The rows below come in pairs that one turn or mirror swaps. Which row does each named row swap with?
The rows were stretched afterwards, more along some directions than others.
Q_139: [ 11  26 -17   9   5  -9  -3 -29  14 -25  20  13  44  -9  12   4  -7 -12]
Q_12: [-28   6   8  28  15   5  18  -4   2  36  -1 -10  19 -41 -15  28 -22 -30]
Q_519: [ 13  -1  23  42  40  -9   1   4  -6  18  27  17  11 -13  16  36   3 -17]
Q_880: [ 51   7  -6  10 -32 -23  24  17 -31  21  33  42  37 -30   2   9 -36 -12]
Q_807: [ 13 -28  33  32  -8  -1 -20 -11 -23  -3   2   8  19 -16  17  -7  13 -27]
Q_538: [  6 -22  38  -3  -8   1   2 -22 -22   3 -36  -6  19 -40   9  34 -10 -28]
Q_546: [ -6 -17  26  42  17  -7  12  -6  -4  37   0  16  28 -39   1  27 -22 -32]
Q_230: [ 24   3 -10 -10   3 -40  -5 -13 -39   6  -6  26  26  -6 -20   8 -29  -9]
Q_903: [-12  -1 -14  30  44 -21 -22  -6 -26  12  11  35  39 -43 -10   7   4 -22]
Q_662: [  3 -28 -12  41  48 -22 -47  -4 -49   2   4  12  21 -35 -25 -24   1 -36]
Q_468: [ 41 -30   8  18  11  21  25  25  14 -25  22 -21 -26   8  -1  -1 -42  21]
Q_597: [  9  -6 -21  -4  -1 -19  -6 -12 -19 -20  -2  10  40 -27 -34  -6 -43  -8]
Q_907: [ 38  13  12  17  -3 -16 -24   9   2 -35  20  15   8 -24   3 -12  15 -20]
Q_155: [-21 -24  21  13   7 -29 -39 -28  11 -33 -28 -24 -14  -4 -12 -10  -7 -26]
Q_411: [ 19 -41  24  30  16 -27 -54   1 -39   5 -18   4  15 -40  -5 -21  17 -36]
Q_181: [ 32   5   7   3   8  -9  28  45   6 -17 -15 -36 -14 -25 -26  30 -16 -17]
Q_904: [-11  -7  23  -1   6 -15 -43 -41 -28 -17  -1  35  10  27   8  16 -24  -4]
Q_470: [  4   2   1  14  17  -6 -15 -16  -3 -27  -4   4  30 -30 -18 -17  -2 -34]
Q_326: [ 26  10  16  -6 -31 -35   6   0 -23  17  -9  23  27 -28 -18  16 -41 -26]
Q_530: [ 21 -11 -11   5  27  35  11  20  15 -26   6 -48 -37  -4  -8 -24 -16   8]
Q_821: [ 28   6  25  -6 -10   6  31 -12  24 -24  21   7  12  10  18  41 -37  18]
Q_811: [ 21 -17  18  -3 -16   2 -21 -20 -51 -12  -9  22  19 -31   5 -15   0 -37]
Q_576: [ 36   0  -1 -10  -3   2  27 -39  -3 -32  23  17  32  -2   4  34 -37  27]
Q_428: [-14 -10 -34  -5  38  -1 -50 -23 -37  -5 -17   0  30  -9   4 -17  31  -9]
Q_295: [-31 -12  24  -4 -17  -4 -13 -52  -4  21 -31   2   1  -9   7  23 -24 -23]
Q_892: [-25  32 -23  14  20 -33 -17  10  -5   6  -2   1  24   8 -29  29  -2 -33]
Q_853: [ 10  -8 -32  14  10 -19   6  56 -17 -11   9 -14  39 -62 -52   0   9 -14]
Q_524: [-32 -11 -17  17  47 -17 -46   3  -6   8 -18 -26  11 -18 -13  11  34 -53]
Q_74: [ 29  10 -31  21  10 -11  29  57 -13  15  27  -9  28 -37 -26   0   0   3]
Q_989: [-12 -47  24  38  26 -49 -65 -23 -26 -13 -24   8  37 -21 -18   3  21 -35]
Q_113: [ 53  28  23   3  18 -13   3  53  -7  -4   8 -11 -18   3   4  13 -11 -39]
Q_160: [ -9 -43  25   6 -14 -28 -36  -5 -12  -8 -36 -12  20 -11   2  18  16 -32]
Q_824: [ 14 -14  26 -14 -11  -3  -2   3 -23  14  -3   5  58 -39  18  39 -18  -8]
Q_180: [  5 -11  12  61  47 -29 -12 -10  -5  -3  24  14  33 -27 -15  40  13 -26]
Q_554: [ 22  29  14   5 -26 -18   3 -23 -41  30  34  62  46 -42  17  27 -19 -19]
Q_9: [-11  29 -25   8  13 -28  -4   6  10  11  28  11  33   6 -12  21 -17   0]
Q_485: [ -4   5   5  19  34 -14 -56 -36 -21   7   9  25   7  16  30 -18  19 -31]
Q_317: [ 19  15  -9 -12  -2 -38   2  21 -25  23 -27   3   6 -14  -9  10   3 -44]
Q_255: [ 12 -17 -30  25  34   6   4  22 -39   3  49   0  26 -29 -26   1 -21  16]
Q_208: [ -5   8   1  -3  19  -2 -32 -42 -23  21  10  18  26 -13  32  10  -6 -28]
Q_386: [  4 -21  32  -4   0  -6 -31 -28   6 -45 -29 -18 -43  10  -3 -13 -18 -34]
Q_197: [ 18  -2  11  -1  -2   0  -4 -20  -2 -45  20  23  -3  20   3  10 -43   7]
Q_376: [ 22  27 -31  40  39 -10   1   9 -21  13  60  18  18  -2   6  11  -6  -8]
Q_716: [-20   8 -23  14  52 -32 -41   3 -22   7  -9  21  33 -24 -23  -1  16 -16]
Q_782: [ 13  49 -15  -3  14 -18   3  16  31  -9  18 -11  -3  10  -9  19 -25 -28]
Q_383: [-24   3 -16  -5  12 -26   4  -9 -18  30 -19   5  26 -57 -29  20 -21 -29]
Q_675: [ -6  22 -11  -4  14 -36  -3 -22 -24  24 -17   8  -4 -23 -12  -6 -23 -35]
Q_633: [ -7   7 -11  14  30 -15 -13  15  17   4 -27 -32 -33 -11 -23  -9   7 -32]
Q_2: [ -2  27 -24 -47 -11  -3  10 -20   3  -8 -16 -11   7  11  -5  22 -29 -22]
Q_164: [ 35 -32  19  44  -6 -26 -31  10 -18  -5   8  23  32 -37   8 -15  15 -41]

Q_675 is swapped with Q_155
Q_386 is swapped with Q_383
Q_524 is swapped with Q_2
Q_903 is swapped with Q_197
Q_824 is swapped with Q_113

